(in the rows, 128 means zero)
Where one turn sends some rows of the set: a few examples, then the rows asked
Z763: [108 161 125 116 104  95 103 127 170 135 138 143 110 112 118 134 130 126
 136 158 144 130  96 111]
Z615: [153 114 144 120 139 128 106 152 118 101 138 102 132 140 119  99 120 136
 133 124 160 103 143 122]
Z762: [ 97 124 134 138 112 116 128 125 168 126 148 107 114 103 131 128 129 132
 146 140 145  88 146 142]
Z43: [143 143 136  98 121 138 120 144 138 112 139 175 148 133 103  97 138 124
 136 157 133 113 118 106]
Z806: [104 132 145 113  99 133  98 150 137 139 128 150  99 134 106  90 148 137
 148  93 135 118  97 111]
Z794: [109 129 126  95 100 128 117 158 126 132 134 169  95 122 117 101 134 148
 159 104 137 115 118 124]
Z581: [114 154 140 145 136 135 101 118 120 126 122 124 116 121 110 106 195 122
 107 118 155 125 133 124]
Z191: [116 163 143 133 126 112 108 130 144 153 131 141 131 149 129 112 128 165
 123 123 172 153 118 119]
Z752: [116 151 132 161 114 129  81 137 127 112 116 119 136 126 127  93 175 103
 145 128 144 107 115 140]
Z484: [124 121 149 112 117 124 140 128 155 105 148 161 142 125 100 101 123 131
 139 157 142  99 117 104]
Z464: [137 157 163 161 113 138  90 133 129 143 131 112 130 153 130 130 133 120
 133 136 125 113 127 136]
Z142: [131 150 134 133  87 109 127 133 172 136 139 149 109 111  88  91 157 134
 134 110 111 117 138 143]
Z573: [121 127 138 182 100  84 105 133 120 141 149 122  90 111 129 100 157 120
 154 116 134 128 126 120]
Z641: [123 122 148 116 115 126 137 134 158 107 150 160 148 131 102 100 119 133
 140 155 131  99 119 106]
Z812: [135 171 154 110 112 114 103 134 129 144 122 126 105  86 131  96 145 142
 119 140 150 107 145 148]
Z210: [109 157 136 146 116 135  93 123 119 121 116 126 127 126 112 108 192 108
 117 114 149 119 121 130]
Z948: [117 159 149 120 127 120 116 126 143 132 128 135 125 148 136 108 135 177
 132 117 166 153 119 111]
Z254: [139 113 109 106 114 108 124 148 118  93 146 148 100  97 131  89 158 120
 154 130 132 121 126  98]
Z450: [115 168 127 141 126 110 111 140 153 157 130 161 134 127 121 112 121 155
 129 132 174 124 119 136]
Z549: [147 134 152 148 124 139  90 154 121 133 142 122 135 146 118 123 142 109
 138 120  98 117 135 139]
Z359: [162 143 123 129 142  98 129 140 133 126 162 151 120 109 141 124 124 131
 125 163 133 132 153 114]
Z347: [ 92 121 134 139 115 118 123 130 165 128 145 111 101 106 135 120 111 135
 144 136 146  89 143 136]
Z25: [138 127 123 182 107  84 119 147 123 125 148 142 104 121 121  93 144 121
 147 124 143 141 100 112]
Z159: [116 162 148 131 119 117 119 130 138 143 138 134 132 149 128 104 139 170
 126 117 164 160 122 107]
Z733: [157 117 152 128 138 123 113 147 121 100 138 101 136 140 117  99 124 135
 129 131 157 104 147 119]
Z688: [142 152 149 129 129 111  95 133 113 132 144 142 111  92 150  93 148 136
 123 161 154 100 145 148]
Z540: [128 118 120 156 134 126 123 144 108 108 149 155 125 145 129 134 134  98
 152 132 148 125 116 102]
Z128: [142 143 123 124 144 108 139 130 127 132 159 150 107 108 124 129 151 134
  98 146 147 134 159 112]
Z239: [132 149 136 142  96 108 143 124 166 127 143 149 105 108  82  99 168 122
 141 110 126 126 138 142]
Z363: [133 121 133 160 122 121 141 116 118 103 155 155 118 128 111 135 145  86
 149 132 146 115 126 123]
Z54: [147 142 130 114 142 113 138 126 129 126 157 147 108 110 122 133 152 135
 101 147 142 133 163 111]
Z256: [157 125 137 133 130 126 123 173 112 117 143 129 134 132 125  93 136 124
 127 114 150  95 158 129]
Z61: [135 153 142 140  90 110 136 120 167 124 147 148 106 108  91 100 156 122
 140 107 112 117 140 144]
Z21: [138 123 133 101 117 114 124 138 113  91 142 137 105 122 133  86 167 142
 144 118 131 150 132  93]
Z998: [117 145 114 129 126 125  97 143 142 140 130 108 102 107 160 132 135 127
 142 123 149 112 148 154]
Z325: [134 116 139 162 124 124 145 117 113 104 159 155 113 130 111 134 146  95
 149 126 147 116 131 121]
Z930: [132 148 118 125  97 109 109 159 179 139 136 143 116 115 103  82 149 151
 141 116 108 134 124 130]
Z547: [133 113 155 143 127 128  82 109 145 108 153 112 112 120 119 109 127 151
 168 138 130 136 102 126]
Z166: [121 133 140 156 118 129  87 117 131 129 151 160 107 105 133 101 154 138
 169 132 111 150 101 129]
Z565: [130 124 158 138 127 128  78 105 136 110 148 114 110 117 122 100 127 143
 166 147 136 145 102 125]
Z489: [126 122 151 147 117 123  80 107 138 116 146 127 105 111 130 101 131 148
 166 146 121 150  98 125]
Z308: [102 126 131 137 114 114 112 134 158 128 141 106  98 101 145 125 120 127
 144 129 148  93 146 152]
Z832: [117 158 110 106 115 104 115 136 161 135 120 136 136 129 128 126 138 112
 127 165 141 118 111 107]
Z418: [112 156 128 137 123 134  98 115 122 126 127 124 118 121 105 114 193 114
 107 114 155 115 129 122]
Z346: [134 116 131 100 118 112 128 139 118  90 142 132 104 128 126  92 165 138
 144 116 134 147 130  87]

Z256 -> Z254
Z210 -> Z142
Now find these:
Z832 -> Z549
Z573 -> Z763
Z239 -> Z762
Z641 -> Z615
Z998 -> Z166
Z61 -> Z347
Z484 -> Z733

